0: [153  76 135 115  98 157 114 215 126 141 134 110 120  83 102 136 145 102  75 118 172 151 195]
1: [130 107  99 176 148 137 120 177 127 147 141  95 105 105 158 134 112 104 117  91 136 172 120]
2: [116 110 149 155 145 158 143 158 125 102 129 140 129 120 114 114 124 122 144 126  96 146 123]
3: [156  99 155 137 121  85 155 156  99 121 137 137 101 187 148 136 147 142  92 122 180 112  72]
4: [137  78 121 182 113 127 112 107  92 118 144 125 172 120 122 127  97 108 142 104 107 113 145]
5: [117 139 140 125 142 106 118 104 157 137 102  96 109 163 108 139 148 150 140  85 160 159 102]
6: [121 121 135 128 142 107 117  87 156 105 115 138 131 161 105 110 150 143 116 128 159 104 133]
7: [128 136 116 142 142 155 133 146 120 108 132 131 138 136 110 135  94 127 162 110  84 146 101]
8: [145 101 148 141 137 134 135 110 130 185 134 128 136 166 155 127 132  82 128 156 150 114 107]
9: [112 158 120 138 122 158 133 106 133 131 159 103 105 126 117  95  73 168 172 109 136 124 131]
10: [113 136 138 125 203 134 130 130 121 131 137 118 119 112  82 159 155 116  88 141 114 163 123]
11: [125 148 156 135 110 163  85 156  94 117 127 111 107 112 117 159 100 118  99  90 109 163 136]
12: [125 155 105 102  94 170 132  98 139 145  98 107 103 106 124 126 130 176 112 134  86 138 118]
13: [116 117 114 102 118 153 131 101 111 117 163 165 147 149 196 137 179 169 104 136 133 104 156]
14: [129 153 150 145 103 165  98 159  88 116 136 124  96 114 119 157 133 104 123  84  93 156 125]
15: [113 118 114 151 129 135 150 159 107 118 175 154 115 140 121  96  83 146 113 172 112 124 105]
16: [136 156 133  93 113 120 131  97 133 112 122 127 131 104 118 168 134 103 153 101 130 109 132]
17: [160 151 108 112  99 119 164 167 139 114  83 129  85  96 135 132 148 106 143 136 137 198 116]
18: [124 137 108 107 177 150 140 125 138 133  69 130 107 117 101 110 131 143 121 132 147 160 125]
19: [100 163 142 139 143 115 103 138 114 107 145 109 125 122  95  86 124 129 136 181  77 140 152]
20: [119 156 153 152 121 148 109 160 109 119 143 112  94 129 129 144 132 104 113  95 119 148 132]
21: [106 115 123 105 148  89  96 143 110 130 121 143 101  95 123 127 154  74  99 143 149 129 139]
22: [113 172 118  96 161  74  95 138 120 189 125 105 156 124 152  99 135 131 136 133  79  95 124]
23: [ 99 158 145 158 122 134 149 104 154 107  84 110 145 108 115 118 143 147 154 105 149 150 129]
24: [170  99  97  92 113 109 157 122 133 150 144 129  96 193 153 164 105 124 136 162 119 143 128]
25: [142 113 109 129 123 121 110 160 179 118  85 148 113  87 155  96 115 134 144  92 113 106 161]
26: [147 135 150 112 127 126  77 133 144 117 101 153  84  95 156 110 145 111 139 119  85 124 116]
27: [160  85 106 120 180 167 102 124 122 146 123 141 183 120 109 130 152 135 156 178 125 134 107]

[124 134 124 136 117 115 144 105 157 121  97 103 148 123 139 136 155 140 134 120 147 151 138] 23 5 6
[111 173 169 102 146  99 105 139 140 120 155 116 117 141 112  87 127 137 162 159 100 130 146] 19 22 2
[105 151 104  88  88 158 138  84 141 158 100  96  94 101 114 129 112 162 130 126  88 160 123] 12 9 18
[139 134 146 118 115 153  93 143 149 113 114 152  93  96 160 118 145 117 125 117  98 128 109] 26 20 25
[ 98 115  90 127 144 146 142  98  79 119 120 114 123 108 110 143 128 104 137 137 118 165  59] 7 2 10
[121 116  97 164 139 139 117 148 116 120 133 107 116 133 151 129 115 117 126  82 138 161 120] 1 20 7
[115 121 151 120 151 166 136 101 120 112 156 167 163 169 174 154 163 167  96 150 133 124 154] 13 6 8
[132  66 121 171 107 137 101 131  94 125 140 123 188 140 136 122  86 126 155 100 109 132 139] 4 7 2
[102 122 138 128 133 117 105 112 153 128  95 110 107 129 101 150 154 192 136  65 171 147 112] 5 23 6
[129 141 110 105 174 109 153 121 135 125 161 133 133 133 122  90 128 112 156 119 156 115 153] 6 16 9
[131 138 122 109 137 120 113  88 122  93 131 118 131 176 100 106 137 151 118 127 164 130 129] 6 5 18
[110 162 135 113 127 136 135  98 120 125 141 124 102 134 118 113  72 178 186  98 141 134 144] 9 7 23
[102 156 129 129 122 149 125  95 104 130 157 108 128 133 104 120  89 182 184  89 143 137 137] 9 7 23
[111 118 109 109 143  87  80 130 129 153  95 138  83  99 126 136 133  91 105 131 122 134 134] 21 26 18
[159 122  98  96 106 125 125 125 141 139 158 110  95 184 140 147 107 109 137 164 126 121 137] 24 8 16
[111 130 119  99 181 158 146 105 136 104  60 123 118 113  95 113 131 155 113 129 143 146 119] 18 23 6
[123 131 109 106 120 140 150 140  78 152 107 107 114 161 152 115 123 113  91  85 119 152  95] 20 1 14
[103 146 131 132 107 129 126 113 119 140 155 138 132 135 120 113  87 158 168 109 132 124 147] 9 7 2
[122 124 141 138 142 113 114 109 162 134  92  92 118 140  87 141 151 180 145  63 158 161 120] 5 23 6
[134  87 103 175 131 137 129 163 110 133 147  90 107 131 173 115 100  93 111 113 111 149 133] 1 20 2
[122 119 108  97 153  95  90 119 110 128 108 133  93  91 104 121 143  93 105 138 138 127 131] 21 18 26
[159 125 118 140 101 125 105 159 192 116 105 158  94  97 142 127 114 140 125 103 101 120 152] 25 26 2
[117 147 126 103 211 126 132 130 115 139 147 112 100 114  83 160 162 123  75 133 111 153 104] 10 18 21
[142 145 117 153 189 126 136 119  96 160 136 134  97 158 114 153 145 135 126 144 111 158 151] 10 18 20
[159  92 136 145 109 154 137 118 120 150 117 120 144 145 162 122 151  84 108 143 151 124 120] 8 4 2
[118 167 125 147 149 105 133 141  88 137 128 121  72 153 115 138 144 113 103 131 126 152 158] 20 10 21
[128 133 116 110  82 148 156  88 139 189 106  89 121 105 117 140 126 147 101 158 102 136 113] 12 16 18
[116 119 114 157 135 126 152 154 118 119 174 138 138 129 100  88  85 159 114 148 123 105  98] 15 2 7
[144 147 125 133 111 120 172 152 118 114  84 144  96  83 128 120 140 117 135 125 133 198 119] 17 18 2
[111  58 134 128 127 146 127 221 102 152 133 104 146 108  79 124 146  83  84 119 199 157 178] 0 21 1
[125 125 130 120 128 126 134 139 158 121 163 136 117 136 124 143  94 192 159 132 170 124 152] 9 6 15
[149 112 176 166 123  76 177 149 109 129 157 153 107 187 120 144 147 144  91 117 152  99  68] 3 8 6
[150 106 112 133  97 134 111 158 194 119  83 160 108  89 173 109 113 111 117 113  92  92 160] 25 26 2
[152  91 128 143 135 156 110 116 127 138 120 116 115 152 141 131 106 133 145 163 119  98 154] 8 4 2
[120 153 128 141 121 132 152 108 147 105 107 101 142 111 140 142 144 150 144 111 147 149 117] 23 5 16
[112 118  98 143 125 116 147 152 113 133 173 145 130 136 118 125  78 148 125 154 140 109  95] 15 7 9
[121 184 168 109 129 148 183 131 127 109 162  94 107 140 165 142 199 152 127 142 113 183 106] 20 17 23
[132 137 153 103 119 170 143  97 123 113 178 175 158 162 166 134 174 164  97 150 132  94 144] 13 6 8
[136 103 137 141 117 149 139 102 122 177 134 125 148 162 163 138 148  80 105 132 145 122 127] 8 24 6
[124 162 138 110 135  81 105 136 144 174 127 108 151 146 173 109 132 119 150 142  81  99 126] 22 8 26
[138  74 135 162  92 128 129 124 108 151 137 138 169 132 116 111 108  96 154 100 122 153 163] 4 2 7
[125 117 127 101 178 129 139 126 135 133 165 148 142 120 130  89 146 130 149 114 168 113 142] 6 2 18
[107 156 136 126 142 161 134 121 128 137 141 132 115 122 110 114  90 158 184 105 133 127 131] 9 7 2
[120 138 141  88 122 180 134  99 118 108 164 171 153 149 179 153 163 164  97 136 137 113 156] 13 6 16
[ 95 114 147 127 135 123 120 108 172 130 107  98 101 158 112 144 166 164 150  84 180 144  89] 5 6 23
[111 129 132  97 131 158 140 112 126 102 191 164 153 168 179 142 171 137  85 169 127  94 157] 13 6 8
[158 120 124 104  96 104 146 128 148 140 167 121  85 184 158 159 100 113 133 163 112 126 146] 24 8 15
[133 109 111 143 118 126  96 176 191 112  96 148 123  85 166 112 117 141 127 103 104  91 156] 25 26 2
[154 154 117 102  87 130 161 158  97 105  83 116  97 114 115 130 152 125 122 136 117 205 113] 17 18 14
[101 157 126 112 106 147 117 102 124 146 151 113 124 118 103 121  81 178 179  96 133 132 135] 9 7 12
[166 157 118  93 108 137 161 162 128 103 115 132  72 104 144 138 153 106 152 124 115 231 124] 17 14 20
[126 127 118 101 161 169 124 114 167 103  53 155  78 117  76 106 131 142 128 135 139 173 124] 18 23 12
[149 170 107 104 103 125 166 159 118 117  90 126  85 109 140 128 154 112 142 130 111 205 118] 17 18 20
[160 120 106 122 149 189 100 120 116 154 128 156 161 114 120 147 144 110 146 156 120 134 123] 27 7 2
[130 112 146 122 172  74 109 159 132 101 115  93 117 118 123 102 121 103 163 139 162 121 169] 21 6 19
[122 130 138 121 139 110 120  80 127  99 122 130 121 158 100 109 162 131 129 137 165 118 115] 6 5 23
[159 152  94 131 124 109 140  69 127  88 151 129 147 145 115 158 129 126 157 154  98 133 140] 16 7 6
[153 100 138 138 130 136 137 118 126 178 135 108 141 141 160 133 143  89 120 143 144 130 133] 8 24 1
